In the rows, zero is written as 128.
The rows below fall into families. The same turns and mirrors carry the whole set onto itself and the rows of a family onto each other. For each named row, which other rows are in its family? Write them in the order they are listed.
These 27 rows form 9 families of 3 rows each.
j700: 148	115	143	124	172	118	113	151	147	95	135	117	95	116	132	127	91	126	152	158	104	123	146	113	141	111	130	124
j37: 94	143	132	142	116	132	120	183	133	97	118	79	103	125	105	129	131	114	145	125	79	117	117	126	130	95	109	105
j172: 131	146	124	136	145	119	91	112	150	95	127	131	103	145	162	93	96	116	133	132	112	129	103	131	132	95	127	120
j150: 156	179	142	161	112	112	111	145	144	125	123	94	88	124	126	118	124	94	141	159	135	135	136	130	131	104	95	111
j763: 149	134	113	151	113	127	122	139	129	114	145	117	70	115	114	129	100	118	124	154	130	147	146	141	150	123	87	121
j107: 149	126	136	135	137	155	106	133	152	114	128	138	136	107	137	121	111	109	150	144	75	131	119	120	120	114	126	124
j31: 133	153	121	131	102	118	120	133	135	133	139	118	79	168	116	109	113	125	133	158	123	129	139	149	118	98	100	117
j672: 120	127	129	108	149	137	107	133	159	117	136	136	106	145	125	107	93	126	146	137	100	114	124	124	134	81	139	99
j780: 115	128	116	159	134	122	127	167	141	117	142	86	92	106	130	129	135	159	103	121	82	119	97	132	123	101	128	110
j993: 96	125	129	155	150	116	103	138	141	114	123	81	105	119	137	79	126	131	112	145	85	129	95	129	123	96	135	113
j180: 146	152	142	175	98	152	126	136	135	132	146	113	92	128	152	93	111	110	134	152	104	127	140	148	119	117	89	133
j968: 146	152	128	176	108	128	132	145	114	114	160	128	76	133	129	106	110	99	138	127	119	119	143	143	126	122	100	132
j348: 121	167	132	143	98	144	117	147	130	96	133	87	79	153	134	127	119	93	150	134	119	116	139	137	141	102	91	111
j413: 118	148	130	145	121	143	126	178	134	113	138	79	111	98	161	116	125	152	126	132	80	110	114	136	113	120	125	127
j120: 150	167	134	155	114	124	133	121	144	107	158	128	69	128	127	122	113	127	130	136	121	156	144	141	121	102	100	137
j177: 125	165	107	158	102	104	113	133	124	110	120	106	92	143	130	96	129	125	115	157	113	144	101	146	116	102	112	131
j210: 142	115	135	137	161	144	111	132	140	98	147	131	115	108	124	117	114	86	144	127	92	114	136	117	131	121	140	117
j496: 112	131	126	163	134	131	139	182	123	115	145	87	79	92	111	108	102	148	130	157	103	120	123	123	151	97	131	118
j216: 144	156	148	146	152	121	94	146	159	114	128	118	117	107	135	126	95	108	163	128	110	125	110	103	145	89	126	96
j640: 156	152	131	165	115	125	135	134	146	116	139	114	65	147	142	108	130	115	108	151	123	122	138	154	119	103	96	130
j522: 113	154	140	158	137	113	111	179	151	123	126	65	97	86	127	113	125	124	121	123	106	124	114	127	135	104	106	92
j713: 117	127	153	143	139	142	97	136	145	105	132	100	107	149	124	125	105	92	172	130	85	119	130	109	141	94	110	100
j729: 116	138	124	156	133	122	131	175	108	111	156	74	100	104	125	123	136	133	131	132	88	107	122	123	118	125	143	126
j984: 154	124	137	148	157	143	110	118	157	112	139	138	110	131	133	122	112	115	141	151	92	118	109	109	135	84	149	115
j895: 91	129	118	125	126	129	120	160	138	135	141	73	90	127	114	104	127	150	112	143	96	117	120	140	124	95	128	98
j368: 134	132	153	131	172	140	120	122	167	95	151	124	99	104	132	116	108	124	139	133	92	139	136	114	128	90	144	122
j534: 108	150	134	158	131	129	140	153	136	115	158	75	83	92	114	119	137	156	115	142	91	144	122	125	120	96	135	127

Which other rows belong to the same family as j216? j150, j522
Which other rows belong to the same family as j31? j672, j895
Which other rows belong to the same family as j780? j640, j984
Which other rows belong to the same family as j107? j180, j413
Which other rows belong to the same family as j700? j763, j496
Which other rows belong to the same family as j172? j993, j177
Which other rows belong to the same family as j968? j210, j729

The rows below fall into families. The same turns and mirrors carry the whole set onto itself and the rows of a family onto each other. For each named row, which other rows are in its family? Write them in the order they are listed.
These 30 rows form 6 families of 5 rows each.
j439: 133	165	134	123	114	136	139	121	111
j100: 105	172	128	138	117	127	137	117	104
j6: 120	162	122	105	131	143	120	122	111
j989: 117	182	126	149	123	118	130	127	130
j217: 143	131	101	128	148	78	111	120	127
j530: 149	141	114	120	129	76	136	119	137
j588: 122	139	89	124	125	72	135	139	117
j90: 137	129	113	107	121	83	145	107	111
j157: 152	139	127	106	116	110	143	115	117
j892: 117	149	108	115	108	123	142	138	91
j960: 153	123	113	108	135	109	120	117	104
j628: 104	178	114	130	142	125	112	128	129
j580: 120	147	105	135	132	65	134	114	131
j10: 135	147	125	120	130	143	117	121	95
j664: 113	165	110	164	149	108	117	121	107
j697: 131	130	99	105	114	96	142	136	98
j978: 143	132	116	120	135	123	130	113	82
j597: 135	138	102	104	145	85	117	120	134
j711: 129	145	99	152	153	77	118	119	114
j858: 100	173	113	154	130	92	130	121	126
j659: 147	124	106	125	146	86	126	112	100
j409: 102	163	93	144	125	86	128	146	118
j422: 112	165	101	129	150	89	109	126	143
j163: 127	167	113	148	132	81	128	124	146
j834: 127	144	127	109	111	122	146	110	95
j593: 121	158	121	145	137	134	124	119	86
j280: 139	137	114	89	133	116	124	117	115
j168: 100	168	106	138	117	119	132	146	104
j227: 116	170	118	149	138	134	108	127	110
j574: 119	161	104	154	150	93	103	128	130

Which other rows belong to the same family as j6? j628, j597, j422, j280
Which other rows belong to the same family as j217? j960, j10, j227, j574
Which other rows belong to the same family as j100? j90, j580, j858, j834
Which other rows belong to the same family as j978? j664, j711, j659, j593

